In the data rows, 128 means zero.
Some points, one per row:
[168  70 108 189  86 125  98 138  39 115 170  83 186 143 181 149]
[208  77 101 134 106 162 160 123 137 169  68 137 124 100 171  90]
[140 177 105 251  98 109  76  92  96 169 156 135 111  80 145 192]
[211 148 115 114 100 101 106 146  83 176 114 116 113  86 226 101]
[113 199 128 171  52  74  73 137 104 140 157 115 130 109 193 212]
[170  92 112 117  35 120 144  97 185  93 140 164 119 176 122 169]
[160 205 126 111  92 193  53 142 118 109  78 127  79 143 158 171]
[132 137  86 146 138 146  58 147 126 141 192  88 108  92 135 200]
[123  71 114 132  67 178 120 190 119 146 164 135 108  84  88 150]
[143 115 103  65 130 233 104 103 194 103 148 124 103 115  97 169]
[145 212  97 139  62 145 142 103 106 133 137 132 132  94  78 254]
[114 149 123 134 142 119 101 121   0 184 189 121 107  97 158 165]
[155  79  94 139  90 167 181  68 210 156 110 146 149 106 103 160]
[127 178 159 255 139 145 103 117  69 101 139  85 122 161 111  43]
[132 158 137 160 165 149 116  56  21 162 133 123 112 117 120 210]
[135 229 145 188 115  83  42 130  63 148 169 119  69 127 137 155]
[189 188 124 178  96  85 125 126   0 130 155 134  86 109 199 132]
[178 166 110 157 163 186  95 117 123  92 142  75  77 112 113 199]
[164  46 119 194 100 198 179 100 134 100 100  91 150 154 114 150]
[163 119 115 140  51 153  82 136 104 134 134 101 124 121 123 255]
[201 161 122 107  54  88 104 139 103 108 154  97 122 141 225 137]
[162 238 116 152  75 161 158 129 112 112 128 119  87  81  65 209]
[143 199  72 117  74 128 144 125 147 141 151 111 127 103  86 252]
[129 118 110  82 137 160 154  60  36 176 140 129 110 146 137 212]
[146 170 155 163 117 196  74  79 145 127  78 153 134 120  67 145]
[171 146 110 191  74  93  51 102 138  86 168 166 144 152 111 162]
[149 123  49 154  84 117 180 132 166 167 129 107  87 130 178 179]
[179 108  82 129 143 130 122 156  67 149 107 108 137 102 255  88]
[161 123 110 141  55 129  60 170  68 139 161 111 132 102 159 220]
[146  75 120  43  83 170 128 107 212 154 110 113  75 134 185 225]
[182 180  83 148  66 110 158 141 113 167 138 108  50 120 186 146]
[126 132  78 160 100 132 169 181 104 171 157 117  61  93 168 102]
[135 123  86 188  80 161 150 132 134 139 131 170  67  65 147 187]
[134 108 102 129 105 125 147  85 209 107 104 110 152 217 130 143]
[147  88  83 102  83 157 171  75 178 129 130 180 155 151 116 105]
[137 184  79  79  52 127 144 141 145 152 171 140 135  96  71 201]
[122  37  98 114  91 147 117 138 185 200 146 108 103  92 166 205]
[164 112 137  96  60 134  97 115 166 181 133 106  79  95 179 232]
[145 157 157 233 143 131 144  97 194 107 114  93  93 174  43  74]
[121 111 131 111 161 183 180  69  19 156 142 148  96 127  85 164]
[148 145 109 145 190 196  97 129 147  89 162  86  69 100 114 156]
[ 92 116 100  94 118 121 112 121  46 208 192 144 129 104 130 164]
[111 104  68 192  99 144 129  82 153 158 122 148 133 108 160 236]
[180 116 144 102  61 181 182  93 190 110  82 151 115 142  94 113]
[174 135 120 181 109  97 107  77 173  63 126 121 121 176 147 208]
[139 180 123  72  93 153  66  77 219 155  93 157 121 152  96 183]
[138 215 144 182 101 137  43  93 195  89 124 175 127  97 120 122]
[177  90  80 119 108 123 134 134 115 214 105 128 140  94 200  97]
[105 157 117 210 142 185  93  76 192  89  84 163 141 126 115 135]
[170 118 120 170  87 174 210 125 163 158 130 135  77  68  80  77]
[177 126 118 166 100  91 108  93 106  60 124 125 148 172 180 217]
[166  93 127 131  68 148  97 131 105 176 131  91  89  99 199 229]
[143 125  70 129  79 122 179 158 144 196 157 115  77 102 150 115]
[120 119 112  98 128 174 178 121   0 162 156 122  81 123 158 181]
[111 124 109 245 127 173 163 142 129 153 131 132  70  48 103 142]
[104 156 119  96  57 148 185 184 221 113 136 129  64 110 123 109]
[117 107  82 127  73 126 175 177 120 184 161 128  89  92 165 113]
[115 112  94 224 115 160 152  76 185 167 107 146 121  85  97 197]
[185 151  94 233  82 145 169  61 143 141 136 131 110 111 123 126]
[157 126 125 152  45 181  90 132  71 114 135 111 117 124 124 255]
[146 193  94 111  75 166 185 165 115 120 144 129  81  84  65 184]
[131 165 121 199 114 140  62  64 175 111  99 136 174 105 163 207]
[101 176 114 102 117 119  71 109 148 117 141 123  54 201 194 187]
[178 164  92 125 123  84  65 110 114 173 120 108 147 119 250 133]
[179 177  81 129  68 146  99 110 121 203 161 121 106 108 103 147]
[121 136 101 232 118 153 134 144 147 163 147 143  73  42 110 133]
[188 104 100 136  55  86 187 123  43 150 156 158 108 121 177 134]
[130 178  84  78  57 160 170 127 183 142 150 137 116  95  61 213]
[194 184 147 204  88 121 112 123 109  46 139 145  68 134 110 147]
[140 225 100 119  61 124 113 146 109 148 173 132 109  75  94 198]
[115 207 112 252 148 143  65  82 175  76 118 122 135 110 169 155]
[125 125  91 157  96 143 195 171 127 192 145 115  67  84 121  99]
[158 191  79 234  94 109  96 118 138 148 156 136  59  92 150 178]
[131 130  69 224 115 116 181 146  80 170 156 104  70 106 183 118]
[144 145 122 187  77 144  91 141  93 144 145  82 119  88 125 255]
[142  81 105  94  80 135  96 139 172 186 146  95  88 103 190 229]
[187 104 137  75  69 145 108 150 154 169 133 109  48  95 162 197]
[199 120 128 171  92 159 122  84 112  77 108  97 153 178 126 169]
24 more points follow, each with its number after it:
[178 118 130 137  54 193 196 118 157  96  79 132  92 139 137 116] 0
[119 109  84 225  89 156 147 104 184 173 131 152  92  73 109 182] 1
[182 130 106 147 109 113 128 126 119 193  94  92 139  74 210 159] 2
[164 198  94 210 117 115 146 159  66 146 135  85  54 104 173 142] 3
[166 139 122 127  79  94 146 158  47 157 176 165  81 104 151  56] 4
[185 142  93  52 108 183  90 129 136  93 162 100  81 134 155 207] 5
[ 81 208 112 184  80 129  70 121  57 163 154 134 139  90 150 219] 6
[162 148 128 194  84 136  52 132  63 139 143  92 128  99 135 254] 7
[143 193 150 210 127 116 129 159 165 123 147  72  49 137  78  79] 8
[193 118 125 178  89 151 106 115  61  76 126  79 154 151 194 180] 9
[188 172 118 161  99  69  74 125 134  68 164 114 105 151 177 177] 10
[113 112  77 237 123 123 132  96 180 176 151 162  97  82 104 157] 11
[152 234 158 160 133 157  40 136  63 120 104 109  95  88 165 164] 12
[175 145 102 150  77  68 155 119  30 146 172 132 103 127 212 143] 13
[172 102  86 201 109 137 204 100 178 146 120  91 112  81 153 182] 14
[159  89 125  64  74 182 135  94 170 154  94 114  87 142 178 221] 15
[160  47 104 132  89 174 153 172  94 120 170  92 153 142 128  57] 16
[116 208 134 146 100 108  77 173  84 156 172 121  36 122 147 116] 17
[106 100  95 242 117 168 166 130 139 169 140 143  83  58  96 144] 18
[170 116 102 121  98 124 145 179 109 166 123 136  89  73 211  68] 19
[155 182 105 174  94 152 171 158  60 161 138 113  36  88 170 106] 20
[133 200 100 164  87 151  61 138 166  72 104 130 121 105 220 194] 21
[108  80 102 196 131 148 189 164 238  82 151 129  73 114  76 100] 22
[176 164 108 114 123  90  73 158  70 156 141 110 128  91 249 101] 23
Which of these numbered points is nearest to each point below, looking only along the 4 directions in which the first points spread most? Its number follows each.
[174 158 120 189 113  77  81  95 127  66 148 113 118 166 181 198] > 10
[133 106 108 178 107 176 100 180  86 120 156  88 112  78 131 205] > 17
[103 124 139 182 117 165 190 178 119 137 145  93  86 132  83  18] > 18
[131 182 156 249 176 145 121 130 104  91 116  73  85 151 108  75] > 8
[150  63  78  94  75 148 167  83 199 148 126 170 159 148 118 128] > 0
[167 152 102  63 111 157  57 146 136 106 161  95  85 115 180 230] > 5
[186 203 104 137  89  92  39 109  89 147 163 116 122 123 168 195] > 7
[174 114  96  99  97 121 138 181 111 192 133 113 104  86 188  77] > 19
[154 133  73 169  90 142 185 169  66 158 133 113  58 111 182 130] > 4
[152  69  85 110 111 126 151 135 195 209 125 148 133  97 150  39] > 16
[163 119  91 106 105  90  83 147  83 177 138 115 157 103 255 125] > 23
[191 138 104 170  63  94 165 112  22 137 135 161  92 120 192 159] > 13
[148  31 128  50  63 171 128 109 173 172 135 128  86 129 175 203] > 15
[ 88 211 138 232 138 119  73 100  66 135 168 111  63 158 132 149] > 12
[139 181  92 101  59 170 183 110 142 128 140 156 132  94  46 197] > 1
[175 126 122 118  51 109 191 145 105 169 156 154  70  83 144  99] > 19
[197 143 105  90  68 104 147 170 147 124 143  80  87 133 192 137] > 2
[162  80 118 176  55 132  71 109  46 118 160 118 198 163 168 158] > 9
[130 201 125 241 122 134  59  72 112  87 107 129 158 125 180 179] > 10
[174 122  97  78  80 131 224 145 133 143 151 156  63 124 128  51] > 16
[155 136  94 184  72 138 144  83 196 169 121 158  86 100  89 199] > 1
[181 169 147 233 124 115 164  93  13 134 124 114  78  91 169 155] > 3
[125 222 133 211 160 142   5 118 110 151 123 112 121  90 113 165] > 12
[157 250 101 160  92 142 118 149  70 105 159 107  96  90  97 198] > 6
[144 119 123 124  26 170 152  98 226 172 133 147 108 126 108  77] > 0
[181 118 114 162  66 147 155 159 156 135 166  71 101 100 164  77] > 16
[ 92 143 130 166  67 163 131 113 191 168 125 160 128  66  58 184] > 1
[196 104 102 170  72 148 101 138  68 101 132  76 160 159 177 170] > 9
[196 108 120  88  82 131 124 103 104 176  77 148 145 100 220 140] > 2
[178 142 106 126  52  78 145 102  93 167 170 158 107 105 174 147] > 2
[125 117 123 152 122 162 208 134 195  76 101  78  98 183 121 105] > 0
[188 182 110 138  82  88 147 138  23 127 163 146  76 114 205 105] > 13
[101 199 123 184 122  94  56 133  69 138 176 110  62 174 157 153] > 12
[139  59 124  70  27 156 189 155 143 149 160 145 126 118 145  70] > 16
[143 196 140 116 107 196  42 100 141 141  78 154 128 104 111 169] > 21
[196 124  84 119 113 114 122 120 115 162  77 121 137 111 247 149] > 2
[120 160 152 228 154 179 164 127 119  67  92 114  91 161  81  63] > 8
[187 184 131 181 107 106 159 155  31 135 143 117  54  79 175 112] > 3
[135 206 141 173 164 148  37 150 117 138 112  98  89  66 161 164] > 12
[121 121 102 193  78 162 149 100 181 162 131 180  85  76  91 160] > 1
[ 97 169 112  81  24 126 104 139 132 166 163 166 120 103 147 181] > 5
[105 136  85 131  95 152  95  95 255 102 114 173 150 128 139 147] > 0
[175 166 111 194  92  80 127 157  12 150 159 128  82  96 182 135] > 3
[166 108 121 225 120 164  87  75  92  94 124  92 183 166 131 159] > 10
[139 136  68 152 116 123 168 172 105 168 151  97  69  99 191 126] > 4
[191 128 149 226 116 170 136 154  52  89 138  81 114  99 125  84] > 3
[112 143 105 137 101 177 119  93 255  86  84 165 130 134 134 147] > 0
[138 112 105 163 117 192 128 145 153 141 177  94  73  74  81 173] > 1
[187 124 120 158  79 129  97 134  68  96 161  68 148 150 207 143] > 9
[183 207 146 186 114  84  57 127  78  76 145 107 100 127 173 184] > 12
[170 158 112 159 138 128 125 167 100 162 117  86  90  64 212 103] > 4
[142 152  99 237 131 151 146 154 151 148 133 129  38  64  91 137] > 18
[202 183 137 180  84 144 125  87 108 108  93  84 113 139 171 180] > 10
[157 129 137 149  55 156  94 183  77 121 170 114  84  90 119 175] > 17
[179 153 126 228  69  61  70 131 109 104 172 126 121 126 128 183] > 12
[166 178  69 190 112 107 148 142  88 147 137  98  52 127 199 161] > 3
[197  64 113 199  91 175 115 112 106  99 130  78 183 137 136 152] > 9
[196 199 106 120  83  89  55 128 104 162 167 114 100 108 154 179] > 7
[165 196  96 190 113 111 131 158  53 139 135  87  57 113 201 159] > 3
[165 220 113 115 113 120  39 157 141 138 115  97  82 107 165 215] > 7
[161 213 150 161 116 164  65  75 140 125  78 129 103 128 115 192] > 21
[176 185 132 195 118  85  65  83 109  87 117 118 134 148 163 221] > 10
[129 136  79  99  62 126  96 151 120 189 191 141 119 103 145 124] > 2
[187 148 116 134 100  90  84 148  59 173 130 109 125  86 240 130] > 23
[203 161 122 129  56 130 149 160 172 142 127  93  69  86 156 136] > 14
[155 124 110 232  91  80  77 115 121  64 161 145 128 143 148 214] > 10
[169 134 110 180  70  74  79 105 133  84 150 130 149 142 187 224] > 10
[154 176 129 102 106 133  53  71 118 107  95 149 151 173 158 204] > 21
[171  80 128 168  80 172 171 182 103 109 161  95 102 108 114  66] > 16
[119 134  53 192 117 144 191 111 169 175 119 112  69 133 149 158] > 14
[137 100 122 134 116 143  94 162 142 186 155  80  69  78 174 174] > 2
[180 156 109 168 132 108 113 159  80 174 118  84 101  75 212 126] > 13
[145 138  76 131  88 146 209 153 179 176 133 113  49 107 130 108] > 14
[196 176 141 165  79 115 197 133  51 129 133 144  40 106 130  99] > 20
[171 149 101 137 101  84  74 159  50 178 147 112 137 102 224 115] > 23
[138  42 114  65  53 149 112 136 171 202 164 134  98 115 150 161] > 15
[152 222  93 153  81 104  96 139  88 145 179 106 127  92 102 208] > 6
[129 133 148 218 101 169  92 160  69 150 154 104  99  65  74 182] > 17
[113 186 124 170 146 183  58  68 153 136  82 126 136 140 115 189] > 21
[192  75 129 135  57 165 155 122  68  73 129 102 153 158 187 144] > 2
[195 122 124 157  77 130  82  81 107  96 130 103 173 180 163 166] > 10
[130 210  97 110  70 149 168 150 155 143 165 116  98  70  72 181] > 1
[129  82 114 161  53 181  93 120 131 147 141 122 150 103  89 255] > 5
[161 103 117 162  54 174  82 137  33 118 142 113 134 124 145 246] > 7
[170  99 134 201  76 160 175 100 105 125 131  71 151  98 209 118] > 16
[185  65  79 149  85 153 188  99 209 134 116 165 123 130  91 103] > 0
